Here are the same points, seen from different sides; a view may also be mirrored.
A view may leave some points out, and in a few views one point is out of place. Which views, in the order they come, and which point in each? Write none if none.

-- scene 1 --
view 1:
  vamuv [  8 -10 -19 -16  31  16   4  15  14  -3   2   4]
  Zub [  6 -13 -18 -10  27  14   7   6  20  -4  11   2]
  butel [ 14  15  -2 -21  22  -1  -6  14  32   2  12  14]
  fomi [ 11  -6 -14 -11  19  17   3  13  29  -1  12   1]
  Tida [  4  -8 -10 -18  28  13   4   8  18   3  13  -3]
  Zezin [  1 -11 -13 -16  22  12   3  10  23   0   0  -5]
  pap [ 17   8   3 -27  18   4   0  12  28  -2   5  10]
view 2:
  Zub [ 11   4  13 -21  -6   8  13   9  18 -10   5   4]
  vamuv [ 14  -4  11 -20  -3  12  14   8  11  -4   1   6]
  butel [ 10  15  20 -16  -8 -12   5   5  35  18 -11  13]
  pap [ 10   3  16 -18  -4  -3   3   2  31  22 -10  11]
  fomi [  5  10  12 -15  -6   5  14   8  17   4   4   6]
  Tida [ 12   1  12 -13 -10   8  10  10  23  -7  -4  11]
  Zezin [ 16   3  18 -16  -5  16  14   9  16   0  -3   9]
view 3:
  Tida [ 9 -4  1 -7  7 -3 -5 -2  2  9 15  0]
  fomi [  5   0  -2   0   1  -8 -12   1   6   6   2   0]
  Zezin [ 2 -4 -3 -1  1 -8 -3  2 -2  2 14 -7]
  Zub [ 4 -8 -9 -5  5 -9 -3 -1  7  7  8  5]
  pap [ -3   6   2  -4   8  14 -21  14  -4  12   3  -7]
view 4:
  vamuv [-19 -14 -14   0 -17   7  -1   0 -31   6  -7  10]
  pap [  0 -30 -10 -11  -7 -10  16  -5 -38  13  -2  19]
  fomi [-20 -23  -9 -11 -11  -2   0  -7 -25   8  -9  16]
  Zub [-22 -10  -7  -3 -12   4   2  -7 -26   3  -9  12]
  Zezin [-19 -14 -15   0 -18  -6  -2  -1 -29  12  -5  12]
  butel [ -5 -31  -9 -13  -3 -21  20 -15 -35  11  -6  19]
  Tida [-18 -15 -10   1  -6  -3   3  -4 -27   9  -5   5]
view 5:
  Zezin [ 13 -10   6   7   1  24  12  15 -10 -20 -10  -5]
  pap [ 12  -3   4   5 -17  16  23  -3 -17 -16   3   9]
  vamuv [ 10 -12   1  10  -5  18   8  20  -7 -22 -14  -6]
  butel [ 16 -13   5   1 -16  18  19 -10 -22 -13   5  15]
  Zub [ 18 -21  -1   7  -7  15   5  10 -13 -26 -12  -3]
  Tida [ 13 -11   0   3   0  18   5  11  -8 -11 -10   0]
  fomi [ 16 -13   6   7 -12  23   3   6 -14 -20 -12  -2]
Moved in: view 1, view 5
  out of place in view 1: vamuv
  out of place in view 5: Zub

-- scene 2 --
view 1:
  Dilu [ -5 -13   9   1   5  -4  -2  -3]
  golu [-6 -4  9 -1  7 -5  8 12]
  vud [ -7 -15  10   0   3  -4  -1  -5]
  Gub [ -1  -1  13   8   5 -10   8   3]
  Fugud [-6 -6  9 -4 10  0  3 15]
  fitev [ -8 -16  10   2   6  -5  -1  -3]
  Kiti [ -4 -16   8   3   9  -3  -3  -4]
  Pamed [ -7 -14  11   2   6  -5   0  -3]
  puno [-7 -5 10  1 10 -4  6 14]
view 2:
  Dilu [ 34 -14   5   7 -16  27   8  12]
  Gub [ 31 -15  -3  14 -11  22  18   2]
  golu [ 28 -16   0  14 -16  21   6  -4]
  Kiti [ 36 -17   6   8 -18  30   8  13]
  vud [ 32 -13   5   6 -17  24   7  15]
  fitev [ 34 -15   7   8 -18  25   8  15]
view 3:
  fitev [  7 -17 -25   9   0 -29   4 -25]
  Gub [ 10 -20 -22 -11   1 -27  -8 -21]
  golu [ 14 -17 -20  -8  -5 -33   1 -30]
  Dilu [  0 -21 -25   4  -1 -31   1 -23]
  Nobeb [ 17 -17 -23  -9  -5 -35   1 -29]
  puno [ 15 -18 -23  -9  -4 -37   2 -29]
  vud [  1 -22 -25   6   2 -30   3 -23]
  Fugud [ 14 -14 -22  -4  -6 -39   5 -31]
view 4:
  fitev [ -8 -11   7   4 -25 -13  19   4]
  Pamed [ -8 -10   6   3 -22 -12  19   4]
  Kiti [ -7 -11   9   0 -26  -9  20   3]
  golu [-16 -17  -1   4  -9  -5  20  -2]
  Gub [-8 -7  3  4 -7 -5 12  0]
  puno [-18 -15  -3   2 -11  -6  19  -5]
  Nobeb [-18 -17  -3   2  -9  -6  18  -5]
  Dilu [ -5 -13   8   2 -22 -11  19   4]
  Fugud [-18 -19  -2   0 -13  -7  24  -5]
view 5:
  Nobeb [ 19  23  10  -1 -12 -28   6 -27]
  Fugud [ 20  27  10   0 -12 -22  10 -28]
  puno [ 19  24   9   1 -11 -27   8 -27]
  golu [ 19  23   6  -3 -10 -27   8 -29]
  Gub [ 23  15   4  -1  -5 -34   4 -36]
  fitev [ 30  20  -3   7  -2 -17   6 -32]
  Kiti [ 30  23  -1   9  -1 -19   8 -35]
  Pamed [ 29  19  -2   6  -3 -19   6 -33]
  vud [ 29  19  -4   4  -3 -16   6 -34]
Moved in: view 3
  out of place in view 3: fitev
